Named turns come first, each shown by rows before and after it. Which turns, in which order, take the first row of each pair that follows to the second? Write the first one first, as in the answered first pair.
L (before |-> after):
[-19 -15 -29 -27  18 -18  20  14  41 -15 -19  26  -1   4 -30   2  28  12
  -3 -12  18  26  -2  15  -6] |-> [-12 -37 -42 -23  16 -15  11  14  32 -13 -22  31   2   3 -16 -11  21  -7
   0  -4  19  21  -4  15  -8]
[ 20  36  19 -10   4 -14   9  -6  14  33  -5   6 -29   0 -23  -7 -17   5
 -21 -30 -16   6   4 -10   0] |-> [ 31  -2  -1  11   7 -12   9  -9   0  36 -15  19 -18   3   3 -35 -38 -24
 -14 -24 -11 -12  -1  -5 -10]
[ -3 -30 -19  -3   3  -4  -4   1  -2 -10   1  -6  12  -1  27  -4  -2 -30
  11   6  13 -17 -13   4   7] |-> [-14  17   5 -31   4  -2   3   0  -1 -19   6 -21  -2  -3 -11  21  29  12
   5  -2  -1  -8  -2   4  17]
[ 29   7  -5  -9  12  -3  -7   6  18   8  -1  34  -8   2   0 -13 -16 -15
 -28 -18  14  38   7  -4 -18] |-> [ 15  -4 -26 -15  15  -3  26 -14  -6 -14  -6  13 -29   7  -5  -4 -28 -20
 -23  -4 -19  16 -11   3 -20]
P (before |-> after):
[ 20  -5 -12   5  21  19 -28   0  25 -29  -2  16  33  -8   5  -6 -23 -40
 -15 -31  -4  -7  32   7   7] |-> [ -3   4  10   7   2  11 -38   3  36 -27  10   5  35  -9 -15  12  13  15
 -14 -22  16  12  39   0  29]
[ -8   9  16  23 -10  -4  -2  -6  19   6  12  -3  -3  11 -21   9  20  43
 -20   4   7  38   9 -17  -3] |-> [ -4 -10 -24  12  11  -8  30 -31   9   0   6  15 -30  21 -14  -4 -13 -10
 -26   1 -13  32 -12  -6 -20]
[-27   5   8  11 -20  12  23   0  -6  15  29 -57   1 -31 -36  -5  41  32
 -15  21 -13   4  17  -2   6] |-> [-17  -8 -30   4  -7  11  53 -21 -16  -1  31 -42 -21 -21 -31 -20   5 -12
 -18  17 -38  -9   0   3 -13]
E (before |-> after):
[ 20 -11 -13   4   5  -1 -10   6  -6   0  -1   1  17 -11  13 -16 -13 -31
   3  -2   6 -13  -6  -6   1] |-> [ 19 -10 -12  -7   5  -1  -1   1  -9 -13  -3  -5  11  -7  11  -6  -8 -35
   7   0   0 -21 -11   2   1]
[-28  28  -7 -30  14 -18 -13   9  16 -15 -20  -1  -5   9 -35 -21  25   6
  13 -14  19 -35   7  -3  22] |-> [-12  23   6   2   8 -19 -38  17  21   8 -19  15  11   6 -23 -26  22   7
  11 -13  41 -17  22  -8  21]
[ 14  24  12  10 -20  36 -14  18  22   3   3   7 -13   3 -11   5 -19  13
   3   2   8 -30  20  19  11] |-> [  3   1   4  28 -31  36 -10  19  14   1   1   5  -9   4  -4  -3 -16  18
  10  15  12 -35  15  20  10]
[-42 -39 -12   9 -18 -15  12 -11   6 -26  13   1   2   0 -20   2  17   7
  20  10  10 -32 -20   8   6] |-> [-24   6  17 -35   2  -9   7   2  24 -23  12   3  -3  -4 -44  12  20  -1
  13 -24  -6 -29   1  15   2]
J (before |-> after):
[-15 -29   5  36 -22 -13 -16   8   0 -13   7 -20  12  11   9  -2  17  16
   7  27  28  -6   8   7  23] |-> [-29 -34 -10  29 -19 -19  -1   5   2 -23   7 -15  -3  13   2   1  21  25
   4  21  26  -6  -4   9  21]
[-19 -29 -31  15 -29 -25   6  14   3 -10 -17   6  15  -7   9 -21  22  15
  18  12  28   7 -14  10  11] |-> [-19 -22 -33  -2 -16 -25   9  19  10 -14 -20  -1  17  -6   1 -16  32  -1
  21   5  25   0 -14  19   8]
[ 18  16  28   3   0  12 -24   0   0  20  11  -9   7  -4   2   2 -13 -15
 -11  -6  -1 -15  12  -7   5] |-> [ 12   9  23  25 -12   5 -12 -12 -12  23  15  -5  -2   3   6   0 -13  12
 -13   8  -1   5   8  -8   7]
Then:
Between the rows of a pair lie 2 to 4 turns.
[-17  19   4 -55  11   8   4  20  -5 -29 -11 -37  11  -8 -24  25  20   1
  18  -5  -8 -37   8  12  23] |-> [ -2 -39 -22  49 -29  -9   9  -2 -28  25  -9  12   1  -4  18 -15  -9  36
   4  25  28  17  -4 -11  11] | E J J L
[ 19  26  21 -32   3   0   0  24  17  -8   5 -38  18 -17 -17  42  43   0
   3 -27 -10 -21  28   2  18] |-> [-11   8 -11 -11 -15 -23  41  -4   6 -18   9 -22 -25  -3 -28  42  45  46
 -17 -15 -14  17   6   2  11] | J J J J
[ 43  32  19 -67  35  22  15  24  15  12   3 -29   4   3   4   7   5 -38
 -22 -32 -22 -14  14  -1   9] |-> [ 54 -26   8  -2  17  22  -9  27   3  39   1   3  27  -6  49 -26 -17 -57
 -13 -12   7 -12   2 -11   3] | L E
[ -7  43  25 -43  10   4  -8   8  33 -19 -12  -8  14  -9 -55  39  63  36
 -17  -6  -9  23  27   7  -9] |-> [  7 -17  27  52 -24   9 -35  13  10  19   0   2  50 -19  -1  20  49  51
  -9  29  36  35  25 -10   1] | J E
[-12   0 -16 -44  -4  -3  10  16   3 -48 -12  -3   3  26 -18  -4  23 -31
  10  -9  -1 -45  13   6  -2] |-> [ 24  14  -4 -30   9   0 -12  26  19 -20 -16  22  11  23  -6 -16   1 -53
  -6 -33   4 -29  22   2 -21] | E P P P
